Rotation paths and how fast each direction turns (degrees each step)
Each turn is a multiple of 5 degrees from 10 to 175, or 0.
Each row of a path follows its step; steps can be skipped.

step 0: [ -1   0 -18  16   5  -8  -9 -18  -7  17  -9 -12   1 -22  -6  -7  -5  -2
  15  12   6   7 -22   7  -6  11  -2   5  34   1  16  -1  24   3  -2  -3
 -31  -5 -11  10 -12]
step 1: [-13  21   0  -5 -11  30 -15   2  -8 -13  -4  -2 -12  -9 -22   6  -9 -29
  21 -12  -9  -9   7   9   3  26   3  12   9  18  -5  -2  17   4   1   9
  11   8  -4 -12  11]
step 2: [  0   6  -6 -15   1   7  23 -15 -23 -16  -8 -11  -7   4  -8   3   7 -19
  -2  18 -10   0 -10  -1  -8 -26  -8 -18  18   1   5  16   2  11  22  17
  13 -15  19  -3  -1]
step 4: [ 12  29   2 -14 -16   8 -18  -9  -3   6  -2 -26 -13   9   9  26 -13 -22
  -5  -2 -12 -19  27   1  20  15   1   4  -2   3   0  -5  -6  14   1   4
  -2  -7  -8   9  -5]
step 6: [  5   4  10 -16 -31  15   8  14   6  -5   0  14   7   2   5 -12  10  -8
  -7   3  -6  -8  -6 -24  -4   0 -13  12  -2  11 -22  -5 -16 -20   1 -21
 -10  -8  -4  -6 -35]
step 7: [ 17   8  -8   3 -19  -6 -12  17   5   1  -3 -28 -14   1   1  -5   0  18
 -18  -1 -15  -3  15  -5  18   2 -12  -9 -13 -25  -2  17 -14  23  10   0
 -16 -17 -12   2  -5]
step 12: [ -9   1 -31  13   5   4   1 -33 -19   0   2   5  35   1   0   3  -9   6
  -1  -2   0  -3  16   7  21   1   9  -8 -10 -16  -9  18  -9 -16   2  -2
  -3   2  17  18   4]
step 13: [ -5 -15 -17 -11  -2  31  11   1 -16  26  -7   6  -4   1  11  -4  17   6
   8   8  25  -4  15  -4   1   1   9   4   0   3   7 -14  -4   5 -24  17
 -22  25   2  -7  13]
step 15: [  6   2 -25   0  -4 -11   6   2 -24  -7  11  -8  10  11   8 -14   2   2
  18 -16  11  25 -11   2  24   2  -5 -22  10  -8   3   0 -24 -18  11  -2
   4  19   4  20  -8]
step 16: [-24   3 -11   0 -12   1  -5   9 -19  13 -18  10  -9  18   3   2 -10  -1
   0   5  32  12  -2  -9 -16  20 -22  -9 -15   6  -8 -23  -4   9 -14   5
 -17   0 -10   7   9]
step 17: [ -7   6 -18 -18  24   2 -26  14 -10  -3  16  -8   2  -9  -1  24   0   3
  -7  10  12  12  -2 -17 -18  21   0   5   6  -7  18  18  -2 -12  11  16
  14 -14 -16   0 -11]
[ 7 -8 -3  1  3  2 -3  1  5  8 -1  6  5  2 -7 -8  6  5 -4  1 -3 -2  6  1
  5 -1  5 -1 -8  1 -4 -4 -4  2  1  0  3 -2  3  3 -3] => 20
[ 0  3  0  0  5 -1 -5 -7 -1 11 -2 -4  5 -3  5  6 -4  5 -3  4  2 -5  6 -2
 -6  8 10  3  4  3  3 -3  2 -1 -2  1 -2  2 -3  0  2] => 85
[ 5  0 -1  6  0  5  6  0  1 -3  2  6  4  0  2  4  1  5  6 -2  5 -3 10 -7
 -4  3 -8 -3 -1  5  3  1  7  2  3  7  2 -2  4 -5 -5] => 95
[ 7  4 -2  5  7  0 -5 -5 -1  0 -1  1 -2  2 -4  4 -2 -2 -1  3 -5 -1  3  0
 -3 -4 -9 -4  4 -6 -1  1 -9 -7 -7  1  1 -9 -1 -4  4] => 145
[ -2  -3   1   3   2   0   0   0  -4  -4  -3   4   0 -13   2  -5  -7   4
  -5  -9   1  -2   2   1  -5   4  -4   3  -1  -3  -8   2   0   6   2  -1
   3  -4   1   5   8] => 160
